In the rows, zero is written as 128.
One turn moves each row of this set onto another row. After a few examples, where does it send each row asked below?
rikan: [104 149 111 143 119 135 101 129 133 132 130 134 130 119 195]
domo: [110 131 139 162  83 119 110 145 131 169 121 128 154 136 162]
bezo: [111  99 129  93 114  90  83 128 128 111 134 122 105 158 111]
zor: [138 131 110 134 150 143 164  96 111 118  93 133 113 119 151]
Dom: [126 124 134 165 108 161 160 105 121 138 146 130 121  96 162]
Pefur: [168 143 167  91 123  98 129 106 115 150 150 124 126 144 136]
pako: [156 150 151 138 129 129 138 110 122 152  85 109 101 171 119]
kur: [108 123  94 138 134 123 139 135 149 142 169 129 163 138 148]
Pipom: [132 187 129 132 128 130 140 106 113 142 119 161 129 107 148]
vuvi: [150 130 149 128 139 112  91 101  88 180 132 127 137 127 151]
Tilo: [124 108 127 151 117 162 129 120 104 124 144 108 109 108  72]
Tapiv: [130 117 127 165 131 130 119 191 132 154 122 135 132 151 150]
Fivu: [107 134 125 143  92 139 104 175  91 118 147 164 122 144 123]
ratu: [126 123 154 102 103 154 119  69 143 127 120 126 103 152 106]
gom: [161 129 159  97 119 129 140 119  97 171 111 116 150 134 136]
meru: [ 92 132 117  70 115 100 129 119 126 129 135 110 117 135 104]
Zovon: [ 74  97 136 104 112 111 118 122 113 127 127 146 106 177 113]
suzu: [136 136 110 164 146 120 104 139 134 114 152 163 136 104 103]
bele: [112  96 125 113 127 107  94 134 137 140  99 160 104 138  82]
mun: [151 103 132 157 129  86 163 118 128 150 140 123 130 117 159]
zuna: [152 128 108 151 119 127 128 143 153 106 112 173 120 102 113]
dup: [ 97 125 157 149 126 127 109 164 149 129 102 134 144 169 146]
Radu: [119 111 111 164 114 118 112 131 123  99 130 176  77 135 123]
Kosi: [145 119 127 147 145 161 135  95 109  97 129 130  98 124 167]
kevab: [ 78 140 123  82 116 157 123 129 131 131 140 134  99 143 101]
ziti: [114 103 122 175 122 114  75 122 154 132 138 127 123 138 100]
Kasuv: [178 111 135 117 109 157 139 120 127 119 144 127 110 140  82]
Lovel: [135  83 141  90 131 149 146 145  97 113 121 102 110 139 130]
Nemul: [127  99 145 131 114 172 100 132 115 105 121  94 103 112 102]
Sir: [ 75 152 142 167 122 112 121 127 131 145 131 143 150 143 155]
teg: [102 104 158 102 112 125  80 140 103 135 136 150  89 102 126]
bir: [147 136 161 120 151 137 150 124 102 150 148  83 130 141 111]
kobol: [156 126 142 123 148 107 114  82 131 176 138 118  94 119 145]
mip: [160 131 158 164 109 133 119 137 149 185 122 137 121 142 104]
nagub: [142 131 123  84 119 116 112 113 114 139 144 173  78 128 151]
koba: [ 80 105 122 138 114 147 152 143 129 135 160 103 105 158 146]

Zovon -> domo
Lovel -> ziti
And these:
dup -> vuvi
gom -> bezo
kur -> pako
suzu -> zor
Kosi -> Tilo
Tapiv -> kobol
mip -> nagub
Radu -> Dom
Fivu -> mun
bele -> rikan

